In the rows, 128 means zero.
A state moves one step at a time under one of 6 hidden systems, and each row is a state written as 22 numbers. Each run below is a few steps of one system.
trace 1, N (9 x 22):
[[129 177 105 151 153  96 103 128 176  84 109  78  90 136 153 104 116 136
  112 143 130 152]
 [154 163  97 138 130  95  99  71 132 108 128 126 101 171  91  94 109 128
  124 101 147  99]
 [134 124  80 138 145 142 139 126 144 138 150 143 117 145 112 121  77 113
  197 107 132  84]
 [177 143 152 132 128 164 135 151 128 161 173 153 123 130 141 111  87 133
  158 173 165 118]
 [177 178 161  82 100 144 169 135 106 134 102 141 147 136 146 149 127 113
  150 119 146 129]
 [102 159 134  91 110 121 183 159 147 132 101  89 114 128 181 112 107 126
  126 143  95 125]
 [139 166 113 118  80  96 134 100 119 163 143  94  94 127 128  92 154 121
   73 153 108 125]
 [140 138  49 127 115 111 122 111 155 162 110 115 133 129 107 155 151  73
  124  98  99 136]
 [142 115  80 156 156 142  69 161 182 138 139 117 147 160 147 122 104 118
  105 162 115 145]]
trace 2, N:
[[133 122 170 143 154  85 108 106 100 134 129 193 114  77 111 157 172 156
  129  97 189 177]
 [ 72  65 174 124 153 144 139 126 135 113  44 129 148 116 120 133  76 105
  124  83 155 125]
 [ 90  79 183 144 102 178 150 112  94  95 168  93 134 135 103  99 122 163
  100 176 104  78]
 [117 139 134 128 111 112 185  96  99 136 179 162 128  81  95 192 210 157
  160 118 113 135]
 [ 74 100 152 127 167  98 151 146 189 185  86 158 139  83 157 160 115 126
  101 124 149 184]
 [113  77 176 107  94 141  90 109  99 136  88 118 169 174 112  94 121 126
   21 136 119 116]
 [ 89  85  74 127 101 142 130 136  81  82 155 111 155 129 108 160 194 127
  150 102  43  94]
 [105 106 104 192 182  99  89 163 158 137 182 145  98  59 151 152 168 162
  138 162 141 189]
 [161 111 176 143 161 113  56  89 120 114  62 167 148 136  93 141 126 118
   82  83 210 171]]
trace 3, V (9 x 22):
[[119  87 148 128 127 173 135 160 118 123 110 119 154 110 137 146 121 111
  136 134 126 132]
 [128 147 154 140 138 141 140 144 148  97 132 103 130 112 149 151 144 145
  125 163 126 153]
 [122 142 137 129 128 113 137  88 138  99 104 123 139 131 103 164 159 135
  110 107 128 142]
 [ 77  95 116 131 134 113 124 121 147 131 106 115 131 136 124 118 118 131
   95 117 106 121]
 [126  93 145 151 129 139  91 130 110 134 154 133 129 122 119 110 134 144
   95 154 138 130]
 [139  98 130 145 149 156 110 144 123 119 122 147 151 110 119 165 135 114
  154 116 146 145]
 [110 140 146 137 162 129 139 144 163  94 116 120 122 125 152 136 104 151
  146 136 138 141]
 [117 138 163 128 119 117 145  87 107  92 125 124 119 133 103 125 140 155
  120 116 137 112]
 [ 85  86 123 125 115 128 152 122 115 146 109 117 124  98 115 128 130 108
  124 106 112 117]]
trace 4, M, 9 rows:
[[115 105  76 120 116 114  92 163 103 131 141 129 128 142 149 100 140 125
  124 118  85 113]
 [167 114  91 148 122 144  71 145  92 121 141 119 117 123 122 111 137  97
  143 122 134 125]
 [166 133 104 153 159 152 103 135 139 105 129 138 130 134 116 144 103 109
  183 112 159 127]
 [139 172 122 137 158 117 136 121 160  96 142 129 105 152 136 116  88 154
  169 131 145 111]
 [125 174 120 108 111  94 175 107 117 137 156 139  89 132 130 106 124 150
  161 119 122  96]
 [114 123 119 100  93 130 180 140 109 186 132 125 104 104 140 102 105 103
  148 126 115  99]
 [164 137 143 104  88 168 147 148 125 175 113 103 139 128 145 115 105  85
  107 160 129 126]
 [169 157 121 103 114 151 138 147 160 145 111 126 180 157 144 174 141 105
  111 146 109 150]
 [117 138  74 123 141  99  99 146 178 130 120 124 155 166 151 146 147 133
   91 133  81 151]]
trace 5, E (9 x 22):
[[125  99 153 138 136 101 127 118 105 210 135 182  87  65 117 103 108 116
  133 111 197 145]
 [155  72 175 116 104 215 136 145 108 167 103 129 179 129 114 139  89  78
  118 146 150 116]
 [131 147 156 111 107 177 148 173 136  72 140  73 158 162 174 128 129 154
  112 192  79 117]
 [139 209 107 109 116  59 134 120 127  90 127 115 107 124 157 151 206 159
  114 117 102 167]
 [113 128  59 121 144  60  97 107 156 179  77 153 108 123 118 123 123  86
  114  59 137 150]
 [120  49 108 163 126 157  70 119 103 159 146 123 112 133  92  62  75 100
  109 130 143  87]
 [158  92 146 163 133 204 113 157  87  75 193 133 160 123 115 161 156 150
  179 163 122 111]
 [133 182 165 132 184 123 149 152 183  60 111 140 144 129 167 185 128 171
  168 137 153 171]
 [122 186 166  89 121  65 159  56 135 123  68 136 101 161 113  99 100 142
   98  82 167 118]]
trace 6, A:
[[166 136 148 121 123 141 142 107 102 140 109 159 135 108  97 159 132 101
  162  93 173 134]
 [131 158 163  94 123 144 176 137 145 118  80 109 132 145 153 121  75 119
  143 124 140 115]
 [131 165 171 102  84 123 172 120 112 133 131  98 120 112 145 130 166 141
   86 163 110 139]
 [103  94  98 126 105 150 160 141 148 177 121 107 150  97 124 168 150  85
  114 137  87 139]
 [106  93 123 141 145 131  91 138 181 157 119 119 154 161 140 108  93 130
   59 164 117 138]
 [125  97 122 134 134 122  69 131 103  93 152 161 174 163 116 151 184 167
   93 125 101 133]
 [ 97  98  69 146 178 116  95 186 132  93 145 154 126 126 158 134 123 146
  195  99 106 125]
 [131 143 123 159 162  68  69 119 112 112 134 145  58 104 136  72 118 153
  134 106 181 145]
 [150 126 135 141 120 131 130  69  66  87 107 131 100 107  62 133 135 103
  182  59 172 100]]
trace 7, E (9 x 22):
[[137 134 138  87 159 107 105 159 139 125  95 199 182 175 159 157 122 152
  130  93 137 149]
 [108 124 143 101 124  98 106 151  86 110  89 129  93 140 164  52  86 136
  122  98 140 106]
 [137 108 117 136  96 151 136 123  56 103 122  99 101  81 101 129 158  88
  171  92 127 109]
 [107 114 113 172 162 169 154 132 189  99 114  81 130  95 118 174 112 101
  161 140 125 145]
 [123 158 172 150 134 119 145  61 169 106 144 110 125 152  92 130 125 171
   80 164 145 124]
 [111 134 119  81 108 100 171 106 120 163 148 190 163 165 115 156 148 158
  131 101  95  99]
 [ 84 104 123 108 133  99 143 186 127 191 135 151  98  91 190  89 102 136
  132 137 121 135]
 [170 113 166 134  90 153 101 132  75 160 116 111 120  79 124 118 159  89
   86 148 162 161]
 [147 111 103 120 124 179 103 159 154 102  88  97 197 166 135 173 136  89
  110 132  90 139]]
trace 8, V (9 x 22):
[[118 121 112 122 126 145 153 146 129 126  95 102 116 107 139 127 101  89
  162 106 125 119]
 [141 166 146 138 115 133 153 115 141 126 154  94  96 122 134 109 120 140
  120 173 133 122]
 [143 139 120 117 104 127 158  89 119 152 131 143 145 129  89 164 156 111
  131 110 122 120]
 [ 97 121 106 110 130 112 145 155 167 171 116 132 135 137 160 122 109 125
  111 137 101 135]
 [164 145 152 117 111 125  94 126 106 134 146 146 141 159 135 110 143 150
   83 154 137 132]
 [138 105  89 117 127 144 101 152 112 114 105 138 164 144 127 158 146  98
  148  90 107 126]
 [118 143 103 147 154 109  98 164 152  97 136 104  98 128 172 101 118 146
  132 148 119 142]
 [163 146 129 150 129 114  96  79  95  92 138 138 109 133  85 125 146 134
  138 102 164 122]
 [ 89  91  92 137 145 134 145 132 141 135 110 125 112 113 117 122  86 101
  177  89 125 100]]
trace 9, J, 9 rows:
[[199 158 103 135 139 114  72 152 101 134 143 163 116 113 143 135 154 115
  156 114 166 163]
 [168 150 104 122 145 128  98 119 118  79  87 139 132 163 113 130 102 104
  176  69 156 111]
 [139 166  96 130 125 144 140 138 126  71 155  90 103 163 139  97 100 140
  177 136 101  79]
 [152 165  90 131 103 122 171 113 110 156 198 140  93 105 113 135 152 131
  185 135 115 104]
 [146 151  88  95 115 108 163 118 150 212 111 160 122 131 125 129  94  83
  153  96 140 119]
 [167 163 131  79  82 146 139 117 136 157 101 107 153 195 134  97  92 102
   80 145 113  98]
 [133 121 109  93  73 150 137 147  90 125 143 113 177 153 134 153 191 124
   99 141  54 115]
 [132 123  66 125 125  97  79 184 127 159 118 128 131  94 172 146 187  97
  108 121  96 185]
 [189 142 104 154 145 106  25 109 129 108  92 127 128 148 109 124 146  98
   86 102 173 171]]
trace 10, M:
[[130 139  52 149 164  95  74 144 139  68 157 146 140 154 132 161 176 155
  162 100  91 138]
 [104 112  56 176 165  80  67 120 121 107 154 129  61 113 113  79 118 135
  161  92 137 113]
 [164 120 132 153 129 143 112  88  74 119 156 148  81 125  76  81  82 119
  191  98 188  71]
 [148 144 172 122 142 181 199 151 121 118 153 148 116 116 140 128  59 139
  235 140 169  88]
 [146 225 173  89 111 115 221 151 155 146 125 103  81 108 194 110  96 143
  157 170 145 136]
 [128 199 122  49  57  90 227 100 140 200  80 107 120 125 142 138 143  87
   99 109  93 125]
 [ 96  90  90  83  63 162 165 136 157 208  98  78 179 157 132 130 120  66
   51 153  42 105]
 [181  98  93 137  90 178  58 156 142 178 165 107 200 162 128 153 182  99
   32 205  77 158]
 [169  96  54 158 180 111   4 167 163 140 136 193 201 156 129 197 187 121
   99 113 124 202]]
trace 11, A:
[[105 151  64 120 141 101 148 124 163  98 102 111 123 146 129 150 129 117
  165  84  91 118]
 [ 99 145 120 132 118  81 133 101 126 141 159 120  74 134 128  65 113 161
  106 141 122  98]
 [150  95 126 144 100 156 128 101  74 156 169 149 127 102  78 133 150 110
  146 122 141 104]
 [162 123 135 133 149 182 130 155 161 139 118 134 146 146 139 131  59 104
  166 144 161 119]
 [177 196 168 101 116 106 124 120 128 113 114 136 138 157 152 136 149 151
   94 144 149 157]
 [108 138  89  89  96 114 173 138 112 131 104 118 140 119 137 163 170 102
  149  89  74 123]
 [ 88 110 107 134 121 119 127 147 154 165 131  86  94 123 156  68  88 118
   93 162 105 114]
 [156  97 134 160 111 146  76  95  99 137 162 130 145 128  79 133 172 125
   73 150 136 134]
 [138 103  87 142 169 170 110 154 162  99 130 150 177 163 121 174 102 119
  184 112 117 117]]
trace 12, J:
[[147 169 150 124  96 120 174  74 122 155 133 109  88 108 101 110 119 116
  124 135 157 113]
 [ 92 108 119 100 102 138 186  97 145 164 104 123 153 143 100 145 110 104
  118 109  97  95]
 [116 130 124 110 102 134 143 155 158 176 136 101 141 139 166 114 126 125
   68 183  88 136]
 [147 116 143 118 100 121 102 120 102 157 128 150 165 121 115 162 197 126
   64 135 123 165]
 [104  81 107 127 156 115  62 168 133 109  68 137 163 137 150 142 138 113
   99  89 119 165]
 [153 129 138 173 156 136  41 145 118  51 134  94 114 137 141 100 136 149
  105 155 148 151]
 [126 105 119 183 173 137 104 113 104  54 164 152 123 105  87 166 158 157
  199  99 149 124]
 [112 143 108 157 192 110 140 149 171 115 141 147  77 108 151 109  58 146
  216 115 168 121]
 [163 188 178 124 115 133 189  68 119 133 165 141  84 143  96  91  74 156
  166 144 184  76]]

Name the system that made each run.
trace 13:
[[138 142 113 110 119 121 142 114 102 123 118 142 109 142 115 107 100 116
  174  84 139  91]
 [120 136 117 117 104 129 164 142 110 153 145 111  88 109 145  87  99 118
  157 135 121  97]]
	V
trace 14 (2 x 22):
[[111  80 150 119 107 153 151 135  73 126 136 153 159  95 107 175 179 128
  145 108 111 124]
 [100  89 149 162 161 149 106 172 155 117 103  96 119  82 161 125 107 118
  114 156 145 169]]
	M
trace 15 (2 x 22):
[[134 119 125 116 127 110 105 135 102 138  83 142 123 107 134 125 134  98
  127  84 150 147]
 [116 123 140 128 122 142 125 122 117  83  91  88 119 137 126 103 106 118
  124 114 128 110]]
	A
trace 16:
[[ 77  81 123  87 114 113 130 161  86 117 118 165 177 138 148 156 178 154
  116  94  69 125]
 [ 70  67 105 153 157 123  89 203 124 123 136 116 101  94 182  85 107 140
  136 143 108 135]]
	A
trace 17, 2 rows:
[[171 144 145  87  84 155 150 113 113 162 102 128 155 161 117 124 107  92
  111 124 134 104]
 [127 141  92 107 101 144 147 170 130 135 146  93 128 147 168 106 119 119
  135 158  73 102]]
	E
trace 18, 2 rows:
[[118 135 113 148 134 105 129 157 110 124 154 122  89  63 154 138 174 135
  155 134 124 160]
 [132 126 125 137 133 109 118  98 134 152  75 118  95  97 109 115 105  80
  120  89 175 145]]
	M
trace 19, 2 rows:
[[168 164 173 131 142 101  87 113 127  99  96 145 144 126 133 161 178 147
   79 127 171 194]
 [ 78  91 122 132 163  97  82 121 110  45  82 139 139 154 119 125 134 156
  128  62 119 119]]
	J
trace 20:
[[134 135  98 144 117  98 100 114 102 123 157 127 103 114 115 121 177 134
  118 122 118 133]
 [131 101  95 149 161 128  96 141 147 141 122 156 143 117 120 156 127 110
  151 103 142 149]]
	E
trace 21:
[[ 61 112 106 142 152 113 185 158 141 136 181 142  92  82 151 129 118 165
  199 135 101 110]
 [149 153 158 126  97 102 134 114 102 186 126 107  54  81 141  56 103 108
   97 149 179 137]]
	M
trace 22:
[[142  94 172 103 110 151 130 166 104 195  97 155 155  88 154 142 132  95
  101 137 157 167]
 [121  98 151 110 128 158 104 161 140 107  50  97 178 144 154 144 120  97
   76 127 117 156]]
	A
trace 23, 2 rows:
[[ 95 109 156 121 104 133 188 115 113 166 106 110 100  68 119 127 122 100
  136 118 139 123]
 [136 136 173 123 100 158 176 117 154 181 122 102 132 107 130 132 108 108
   90 178 141 141]]
	V
trace 24:
[[ 80 106  73 156 139 147 164 133 121  73 184 108 114 118 109 146 141 147
  213 117  69  76]
 [141 139 118 182 131 121 126 130 129 169 185  97  37  55 132  77 110 118
  148 175 168 137]]
	M
trace 25, 2 rows:
[[126 110 124 154 129 182 142 140 155  97  98  65 152  94 122 183 151  85
  128 145 109 158]
 [135 148 122 172 152 119 112  89 197 120 127  97 131 126 104 161 146 129
   83 159 139 169]]
	M
trace 26:
[[150 155 125 139 128 117 117 111 176 139  93  98 138 115 127 166 158 100
   76 144 135 185]
 [ 84 117  95 111 127 108 136 101 163 116  94 120 166 174 108 153 136 128
   93  97  78 115]]
	A
trace 27, 2 rows:
[[131  97 188 130 123 146  92 104  78  73 140 148 168 167  98 129 155 176
   88 131 134 111]
 [ 84  87 144 151 165 131 126 172 104  76 148 153 135  78 148 169 173 169
  176 118 119 153]]
	M
trace 28 (2 x 22):
[[128 121 128 169 149 128 104  89 166 129 146 119 114 147  96 106  94 137
  104 150 154 117]
 [146 124 138 121 120 142 137 109 103 129 172 174 155 160  99 144 136 157
  148 129 126  95]]
	E
trace 29 (2 x 22):
[[167 158 150 105  94 164 153 120 123 108  68  82 149 124 125 159 140  77
  118 121 131 143]
 [102 156  95 121 119 108 144 119 159  83 101  78 138 144 136 161 169 128
  105 122  72 140]]
	J
trace 30:
[[154 117 124 169 116 168  86 132 122  98 149  68 125 121 117 118 146 112
   95 177 121 135]
 [155 142  82 164 159 140 106 113 179 105 145 125 152 143 102 183 149 120
  145 132 126 147]]
	A
trace 31 (2 x 22):
[[159 161 198 132 165 118 145  89 137 125 117 184 114 126 108 136  87 157
  159 111 222 137]
 [ 97 120 192  76 113 154 211 113 118 135  82 139 139 153 127 109  49 130
  153 105 142  71]]
	N
trace 32:
[[142 138  68  86 120 122 146 182 119 185 180 191 139 159 166 118 107 137
  193 121  93  93]
 [212 182 123  77  80 125 125 154  84 194 130 149 112 135 161  92 116  94
  136 131 154 126]]
	J
trace 33 (2 x 22):
[[108 103  89 132 111 132 145 112 134 160 149 124 135 127 103 138 141 110
  124 127  95 108]
 [144 125 109 129 129 133 114 149 158 178 134 135 143 133 145 131 117 111
  105 154 127 148]]
	J
trace 34:
[[112  89 151 140 136 144 137 119 144 175 133 151 142 113 110 135 106 124
  112 141 147 130]
 [129 110 172 113 111 160 135 144 115 137 139 137 161 144 139 128 124 147
   99 163 121 121]]
	E
trace 35:
[[156 109 168 141 102 173  95 106 137 128  92  74 153 146 107 115 117  95
   41 168 143 139]
 [131 130  93 108 106 141 110 135 116  77 148 118 183 196 126 152 173 151
  112 132  52 102]]
	E
trace 36, 2 rows:
[[162 170  97 126 135 113 127 101 122 100 129 140 112 152 108 130 121 123
  178  90 144 106]
 [131 153  87 115 120 125 149 126 130 125 148 123 108 160 129 100  92 128
  172 117 109  78]]
	J
